A single turn carries every row of the set below to another of its rows. Some are shown first; where does it send the rows asked next?
j374: [  2.0 -19.5  -6.0 -22.0   0.1 -12.6  -3.9  -3.9 -16.2  -3.2  14.4   7.7
 -21.9 -21.1 -14.7  -4.8 -14.2  -6.7  -3.5  34.6 -12.4   1.5   4.7  -4.7
  12.3  11.8  -9.7  -3.4  23.0 -11.0  -3.7  10.5   4.6  13.5   7.7  17.9
 -16.3   1.7  17.1  -1.6   6.6  -2.0 -17.1  30.6  -8.4   4.3  14.1  -0.5
  10.6  15.2  16.6   4.9]
j629: [ -2.1  17.0 -22.3 -14.1   2.9   6.4 -10.7   0.0 -21.9  22.1  -6.5   0.9
  -3.5   0.1  -7.1   5.5   0.1  -4.3 -11.7   6.0 -11.0 -20.6  -6.7  14.7
   3.7 -15.1 -15.6  -3.9  12.8  -1.6 -15.2 -28.3  -6.9   3.5   6.5   1.5
  -7.9   3.0 -31.3 -18.4 -13.3  24.2  14.7   0.6  -8.7 -30.3  -7.3 -11.1
  28.7  -1.9  -2.0  -7.9]
j973: [  1.3  -4.1   2.9   2.6  10.1  25.0  -2.4  -3.6   2.3 -16.4 -22.5  15.9
  -7.4   1.9 -26.0   4.7  11.7  11.9  21.8 -24.1 -12.8  14.5   0.1 -16.1
 -12.0 -16.5 -17.4  -3.0   1.1 -15.9  -9.1   3.8  -4.6   2.5  -2.6  -8.3
 -21.3  -3.9 -10.6  -0.2   6.2 -11.3 -11.6 -28.9   9.9  21.8   3.4   8.2
  28.0  -4.3 -22.9   7.7]
j682: [  7.7  11.3  -8.4 -12.4  25.5  -0.4   7.2  -8.8  -9.4 -14.2  12.4  -2.7
  23.5 -20.9  -6.0  -5.7 -17.4   2.3  11.0   6.7   7.0 -11.3 -11.1   2.1
 -29.3  26.1  -6.3 -11.7  11.4   8.5  21.1   8.2 -26.8  -2.5   4.9  -2.7
   1.0 -10.3 -13.5  18.2 -13.3   0.6  -1.2 -21.4  -6.0  -9.4  15.4 -27.2
  -2.6   2.8  -7.9 -17.2]
j401: [ -4.7  12.5  25.2   0.3   9.0   0.4  -7.0  33.8 -27.9   3.3   6.7   0.0
   9.5 -12.5  -3.3 -25.4   1.4 -15.2 -14.1 -22.9 -10.7 -20.4  11.4  -3.3
   3.6  -6.3  -3.0   5.6  -4.5   8.5  -1.2   2.3 -11.8  22.6  13.4 -17.2
 -13.5  -6.5  14.8  13.9 -10.1  -1.7   8.4   3.0 -14.4  27.6   6.1   9.8
  15.8  20.7  -2.8  20.7]
j993: [-20.2 -13.6  20.3  28.9 -17.3  26.8  -3.7   7.6  -2.7  16.6  23.2  -3.7
   6.1  -8.1  -5.6  13.9  -3.6   4.8  -5.6  18.0   9.1 -20.0   7.6  -0.7
   8.6  36.7  14.3  -7.2  16.5   8.7 -16.3 -11.2  -8.6   9.8   6.7   4.8
   8.5   8.1   0.9  14.5   2.4  14.1 -12.3  -2.6  10.1  -2.6   7.5  -4.2
 -10.8 -25.0   6.8   4.9]
j955: [ -1.0 -35.9  -1.7   1.7  -9.0  -1.0 -11.4  34.6  -7.4   3.0  -2.4  -2.2
  11.8 -12.9   6.8  -4.9   6.5   7.5  17.8  -6.4   5.7 -19.4 -15.1   1.2
  -6.6   7.5   8.3  -5.0  -5.6  -3.0  22.8  20.2  20.3  22.7  -7.6  -8.4
  10.5  -9.3  17.7  14.3 -10.1  -6.4  27.1   0.1 -29.1   7.1 -11.5  -4.4
 -15.2  -2.1 -16.8 -16.4]
j664: [ -1.6  18.9  -9.5  -9.9  17.3  -2.4  10.1 -10.7  -8.4 -20.3  14.8  -4.0
  26.5 -22.9  -3.4   2.5  -8.2   0.4   6.6   7.6  11.2  -9.2 -15.4   1.3
 -28.9  23.5  -7.5 -14.4  13.5   9.9  15.9   7.2 -27.6  -1.4  11.2   1.5
  -0.7  -7.4 -14.3  15.6 -15.9   0.4   0.5 -22.4  -9.7 -11.6  12.3 -22.7
  -5.4   4.0 -19.4 -15.3]
j254: [  9.0  -4.4 -15.0  -1.9  12.6  -5.8  -2.0 -21.3  19.2  -9.8   8.2   6.4
 -11.0  17.7   0.0  -4.6  -7.1  -6.7  -1.0 -17.6   4.2  -6.4 -24.3   4.7
  -4.5 -10.9 -10.1   7.0   3.2 -14.0  17.4 -20.6   2.4   0.6  19.3   8.4
 -12.8   1.3  -0.8 -16.1  35.9 -17.7  16.6   7.8  14.7 -13.0   1.8  20.7
   3.3 -10.4   6.9 -24.1]
j511: [ 17.4 -23.6  17.2   9.8  -8.2   9.8   1.7  -8.1 -10.8   1.0 -10.4  12.6
  -6.8  -2.0  -4.5 -15.4 -11.2 -10.0 -23.7  -2.8   0.3   2.6  -9.4  -8.2
 -18.6 -24.2  -6.3   7.0  -2.5 -16.2 -38.4  -2.9 -17.3   9.9  12.4  17.0
   2.3  20.3   5.7   3.2 -10.5   3.0  10.8  -6.2  -6.5 -12.2  20.8 -21.8
   3.0  13.4  16.9   1.8]
j884: [ -3.0   5.4   0.8   9.0   6.9  -3.9  21.6   0.0  -2.2 -15.9 -10.9  19.9
   2.3  14.8  16.1 -26.1   1.8   9.0   4.3  -3.8 -10.8   5.4 -12.8 -20.6
  -6.0  -8.0   8.4  -7.2  -2.1  -2.3   5.8   1.7  21.6  -8.8  -8.3 -32.6
   1.5 -22.9 -29.1   7.6  -5.8  -6.0 -11.8  -1.1  23.5 -18.1   8.3   5.4
   6.4 -22.5 -19.3  11.7]
j592: [-28.6  -0.2  -4.6   0.5   2.0  14.0   4.4  -7.4  -3.0 -14.9 -15.2  -8.3
  11.8 -14.1 -20.8  18.4 -10.2  -5.0  21.0   4.0 -10.4  -5.3   0.1 -30.7
   2.1   5.0 -16.2  19.8   2.5 -11.7   0.6  15.1   7.4 -15.7   5.4  18.3
  12.6 -26.8  11.9 -22.7  11.5   9.3  23.6  -2.9 -11.5  -3.9 -13.1 -11.6
 -21.7  12.8   0.6   6.9]
j781: [-18.5  -8.2  -5.9  -4.1  -6.5  -7.2 -11.0  12.0  -9.9  13.5  15.6   6.0
  18.5  13.3   6.0   2.5 -15.5   2.9  10.6 -15.2 -18.6 -20.4  -1.5  -8.5
 -26.2  -3.2  -6.0  17.3  -7.7  -6.1   5.0  -6.0  10.0  -9.8  14.8 -15.8
  37.2  22.6   8.5  19.0  -3.5  -3.0  11.9   1.3 -10.1  10.2  -3.3  20.7
 -11.4 -18.9 -29.5  -3.7]
j378: [ -2.9  10.3 -11.4  11.0  12.3   7.1  29.4 -11.3 -11.0   7.6  10.7  15.7
  23.6  -6.6  16.1  35.0  -2.5   0.7   6.1  -1.9  -2.5 -14.6  -9.4  24.0
   5.8  10.6   5.3   7.3   2.2 -16.1  -1.3  -4.5  19.3   2.8  -4.6  15.1
  -6.2   3.2  -0.2  28.1   0.4 -22.6  21.5  10.6  -6.6  -7.1 -34.1  11.4
   9.6 -13.3  -6.5  19.2]
j105: [  0.3   9.8 -12.6  14.0  17.1   7.0  23.8 -12.3 -13.7  10.5   7.4  18.6
  10.7  -2.2  13.3  39.1   0.1   5.1   5.6   1.9   0.3 -13.5  -3.0  25.5
  11.7  11.9   3.7   9.9   1.1 -16.2  -4.0  -4.0  18.0  -2.4  -3.0   9.2
 -11.5   9.1   7.9  25.7   1.9 -15.9  26.1  11.0  -9.8 -12.1 -30.0   3.8
   2.4 -15.7  -7.5  24.1]
j624: [  8.3 -37.6  15.0  17.9   9.0   0.5 -13.1  -8.1  -8.0   0.6  22.2  -8.3
  18.6 -10.4  -5.8 -13.9  20.5 -14.4   6.4   6.4   4.8 -31.2 -30.0 -11.5
   7.9   1.9   6.9  -4.1  12.6  -1.5   9.9   5.6   0.7  18.4   2.5  -2.2
  -0.1   9.3  -7.1  38.3   8.1  -4.4  18.6 -24.1 -18.4   4.0 -11.3 -18.3
  -8.4   8.4  -1.9   7.7]
j484: [-20.4  11.4   0.2  25.1 -10.8  -5.2 -12.8  20.4   2.3  16.5  23.0  26.1
   2.9  -0.4  -8.2 -11.8  -4.7   2.7   9.3  -9.2  -2.9 -19.1 -14.8  -1.1
  26.6  -5.1  -2.0  19.9  -4.1   5.6  18.7 -12.1  -0.4  11.6  -1.4  -1.0
 -13.9 -24.3   4.4  12.1  -0.4 -31.3   9.9  -5.6  -2.7  14.8  14.6 -20.3
 -14.5  -9.0 -17.2 -29.7]
j786: [ -4.1   4.9  -2.4   5.5   1.5   3.4  18.8  19.0  -4.8  18.3   1.1  -7.1
   3.5  14.9 -13.0 -25.7  26.7 -12.9  21.1  14.4   3.8  -7.5   2.4   0.0
  -5.9 -12.4   1.8   6.3   3.4  -4.7 -11.6  13.1   7.0  14.4  -3.2 -33.5
   4.3   9.7   3.7  -7.8 -22.7 -22.6 -14.1  16.6   7.5  -6.0 -22.9 -18.2
  16.7 -28.2 -24.7 -11.8]
j149: [ -0.7  29.8 -14.9  22.5   8.7   9.4  19.0   7.1  13.4  -1.1  17.3 -10.2
  -7.6  10.0 -11.8   9.8 -22.9  -3.6 -11.0  -2.2   0.7  14.7  -9.1  -9.0
  11.8 -27.2   1.7   8.1 -20.1  -2.7  -9.3   4.5  -5.3   1.8 -10.9  -2.3
  -5.3 -13.6 -13.2  27.7  34.5   4.1   0.6  30.6  -3.5  13.7  -1.0 -20.8
  13.4   1.0  -7.3  -7.5]
j389: [-20.4 -15.8  11.9  33.1 -22.1  25.4  -4.1  10.3   2.0  13.9  20.8  -2.7
   4.8  -4.0  -5.3  18.5  -3.8   4.7 -10.2  18.9   8.0 -21.3   8.3  -4.0
  10.7  27.9  10.7  -4.0  20.8  13.5 -13.9  -5.3 -11.1  20.2  12.1   4.7
  11.1  13.8  -5.6  13.1  -9.8  12.9 -11.1  -1.3  11.7  -2.2   8.1  -3.5
  -4.6 -23.4  -0.6   6.0]
j643: [  3.5   1.5 -30.6  24.2   2.0  -1.5  -7.1  33.2   8.2 -15.8  -9.6   5.1
 -13.7  -1.4  -8.7  -8.5 -10.0   0.3 -17.4  24.0  -6.6   5.0 -18.0   8.5
  26.6  -5.3  -7.5 -13.6  -7.2  -1.7   5.1 -18.2  11.6   9.0   0.9   1.8
   0.7 -15.4  -5.4 -11.3  32.9 -13.2   3.0   6.7  10.6  -3.6 -21.3  12.6
 -19.2   3.9  -7.2  -4.5]
j886: [  4.9   5.1  -3.8 -11.9 -19.3  -2.9  16.4 -21.8   2.8  -8.1  -1.1  35.6
   5.9  -1.6 -17.2   6.7  11.1  -7.3  -4.7 -24.1  -2.6  -0.9 -24.1 -13.5
  -4.1  18.2 -17.4  16.4  -4.3 -28.4 -17.8   2.4  11.2  -5.3  13.0   6.2
 -14.2   5.6  14.1  -8.8  23.5 -15.7  -5.0 -16.3   3.2 -19.7 -10.7  19.2
  -6.0  -0.1 -11.3  -5.9]
j533: [  6.0   2.9  10.7   7.4   9.2   4.3   7.8  22.6  26.9   8.9   7.8  -0.8
   4.4 -12.5  -9.6  13.4  24.9  -7.7  17.8  15.2  -2.2   2.7  -0.4 -12.2
  -0.1 -24.5 -15.8 -11.1 -21.1   8.8  -7.3   2.3  12.1   7.1 -20.3  -8.6
 -14.1  19.2 -13.8   5.2  14.9 -21.5  -4.1   0.9  13.2  26.0 -12.6 -14.6
  21.3  -8.2  12.5  19.8]
j352: [  6.4  13.3  -2.5  11.9   4.9  -8.6   3.6   5.9  -5.8   8.5   7.8  -1.6
   0.9 -25.5 -23.1  -3.5  15.5 -11.9   4.5   8.4  -0.1  -1.5 -34.3  -6.9
  29.6   9.1  -4.4  -3.4 -38.9  -9.6 -16.0 -17.1  25.3   4.6  -3.8  10.2
  -7.4   0.0  -7.2 -13.0  12.7  -4.4   7.3   3.0  -3.1   1.3 -35.8 -14.8
 -26.3  -9.5 -10.0   5.5]
j442: [ -6.0  17.5 -19.1  -8.7   1.2   6.2  -7.6  -0.6 -20.7  20.3  -7.8  -4.3
  -1.6  -1.0 -20.6  -1.0  -4.5  -8.1 -10.0   1.4 -15.5 -19.0 -10.7  22.1
   2.3 -15.4 -23.0  -4.6   8.3  -6.5 -15.5 -27.4  -4.4   1.1   2.7   1.2
  -3.6  -1.4 -26.8 -23.2 -14.3  15.5  20.9   2.4  -6.1 -29.9  -0.2  -7.0
  30.6  -4.9  -0.7  -3.0]
j409: [-10.0 -13.7  12.5  -4.1  11.3  -0.6   9.6   8.0 -12.3   1.1  -3.5  25.4
 -10.6  12.1 -20.0 -34.5  11.6  13.4   5.8 -16.4   6.2 -17.8  -0.7 -17.0
 -13.2 -17.5 -12.8  -1.1   5.8  -2.2 -26.1  23.8 -27.4   4.8   7.6  -2.3
   9.0  -0.6  -4.4   4.6 -11.0 -26.5 -13.9   6.7 -17.3  23.4 -18.0  -2.8
  -5.0  -0.8   2.3  -9.7]
j338: [ 11.2  24.3  -7.7   8.8 -13.5   9.9  -0.4  23.1 -12.1  -6.5  29.2  12.9
  -7.3   4.9   7.1  -5.0 -15.5   8.1   5.7 -11.9 -10.7  -4.6 -25.8 -29.4
  -9.1   7.3 -11.0   7.2  14.9   8.1   3.8   7.5   1.6  -2.5 -18.5 -12.6
  -2.8   3.0   1.7  -3.2 -14.7 -26.3  19.0   2.7  20.9  -2.1   4.0  19.9
 -23.2 -15.2  -6.7 -25.0]
j843: [-10.1 -24.8  11.2  13.8  -4.3 -11.0   7.4 -20.1  17.0  -8.1  -2.4   9.5
  14.0  11.2  -5.1  -8.2  24.5   9.2  -5.5   1.1  -7.1 -19.9 -15.9  -8.1
  16.7 -31.3  -3.2 -11.5  -2.9  10.9   0.3   6.5   2.2   9.4 -10.4 -15.4
  -8.0 -14.3 -13.5   9.8   1.1 -14.7  -4.0  13.4   9.2  21.7  15.3  -9.2
 -32.5 -12.8  13.9   3.2]
j98: [ 20.1 -15.9  17.3  12.0   9.6  16.8  -2.9   8.0   4.2  -4.8  -8.7 -24.0
   0.2 -13.1 -12.0  -4.3 -19.9 -11.5 -11.4 -31.2  32.5  -1.2  -6.0 -11.9
 -24.1  -2.2 -22.3  -4.8 -13.5  18.6  -8.1  -0.9 -12.1  20.7   3.8  -1.0
 -13.5  11.6   3.3  -3.2  -0.9  14.6  -3.0  16.2 -16.4  -7.8   5.7 -13.9
  15.7   0.0   5.8   5.6]
j357: [ 13.5   9.5  -4.5 -19.9 -25.6  -3.9   8.3  16.6 -16.3  10.8  17.4 -27.4
   8.3  10.7 -19.9   3.9   6.5 -11.8   6.4  -7.6  10.1  -6.1  -3.6 -13.8
   3.8  -9.1   4.2  12.6   9.0   9.4  -1.7   8.9 -11.8  -3.5 -10.5 -30.8
  -6.2  -8.6  13.0  11.6  -9.0  16.9   9.9   5.8 -10.1  25.1   2.4  19.1
  33.7 -13.9 -11.2  -5.7]
j779: [ 23.5  -4.6  -8.4  -3.0 -16.2   7.6   6.0   5.2   4.7  -3.2 -11.3 -13.2
   4.8  -9.4 -11.0   9.2 -22.6 -14.5  -2.7   4.8   0.5   1.5   8.4  16.5
  -0.2   2.8 -14.5  12.5 -12.4  26.8 -12.4 -20.0 -22.6  11.2   4.4 -14.5
   7.7  -0.5  10.8  21.2   7.8  -5.5 -42.5   2.2  -9.6   4.3  -5.1  -2.7
  23.5  -8.7 -26.6  14.1]
j588: [ -2.5   5.8  -9.3  -6.0   2.6   8.8   0.1   2.1  -3.1   2.9   5.7   7.7
  27.1  16.6  -6.2  -8.7  -1.7 -11.3   1.0   8.0  -5.5  -0.8   0.1 -34.6
  -8.0  20.0   8.0   9.7  26.6  -6.6   4.1  -1.7   8.7   9.9  -6.0 -23.3
  26.5  23.2 -16.8  18.8  13.1  20.2  -8.0 -29.9  -7.1  -5.4  -4.2  14.1
 -10.6  -4.1 -29.9   7.7]
j611: [ 29.3   5.1 -13.0 -13.2  -5.3  -2.2  12.7  -5.4  -1.4  10.0  -6.9   2.7
 -14.5  -4.1  -7.3  -4.6  -2.8 -14.5   5.7  38.7   1.9  22.6   0.8   7.2
  11.8  -3.2  12.5  10.7 -17.5   0.6 -13.5  -9.8 -10.0  20.2 -14.6  -9.7
  21.9   9.8  -3.8  -4.0  -6.4   3.1  -4.7   0.7 -20.0 -11.0  17.6 -24.5
  11.7  -7.9 -25.9   5.4]
j722: [-26.3   1.4  -3.9  11.6   6.9   9.2  -6.0  -8.1  -2.8 -12.4 -12.8  -8.6
   7.2 -11.0 -26.1  22.4  -4.9   2.2  18.2   2.0  -9.8 -11.2   3.2 -30.8
   0.7  10.5 -12.0  20.1  -1.9 -12.2   4.0  21.4   9.6 -14.4   3.7   7.3
   9.5 -28.0  11.1 -22.6  15.5  13.9  19.4  -0.5 -10.2  -1.4 -13.7  -9.0
 -25.1  11.0  -2.8   4.7]
j70: [  9.8 -12.2  -6.6 -21.4  -2.0 -21.1  -1.3  -0.5  -8.4  -4.1   8.1  12.6
 -28.2 -19.6  -7.4   1.1 -11.6  -3.2  -5.9  30.5 -10.7   4.4   8.8  -2.8
  11.6  12.1  -1.3   2.8  20.2  -6.6  -6.8  13.6   6.7  13.3   9.4  22.7
 -19.5  -0.3  17.3  -3.4   4.0  -0.5 -16.7  28.1  -7.7  10.6   4.8  -0.9
   9.4  10.4  19.1   2.6]
j951: [ 14.7  13.0   6.2  10.6  -0.7  48.5   9.5  -9.2   5.9 -24.5  -4.8  -8.5
 -16.6   2.0   7.4   5.0  -2.1  -8.9  -4.8 -22.1 -29.5  -6.5  -8.2   1.8
   2.7 -10.3  -0.8  14.2  -1.1  -1.9  -8.7  14.1 -17.5  28.9  -4.2 -10.1
 -10.9 -20.0   7.7   0.5  26.8 -16.1  10.1  13.3  13.3  -9.1   2.0   0.5
  10.0  14.2  -2.1  -5.8]

j338 moves to j357
j643 moves to j955
j664 moves to j629
Now these:
j352 moves to j624
j843 moves to j409
j70 moves to j722

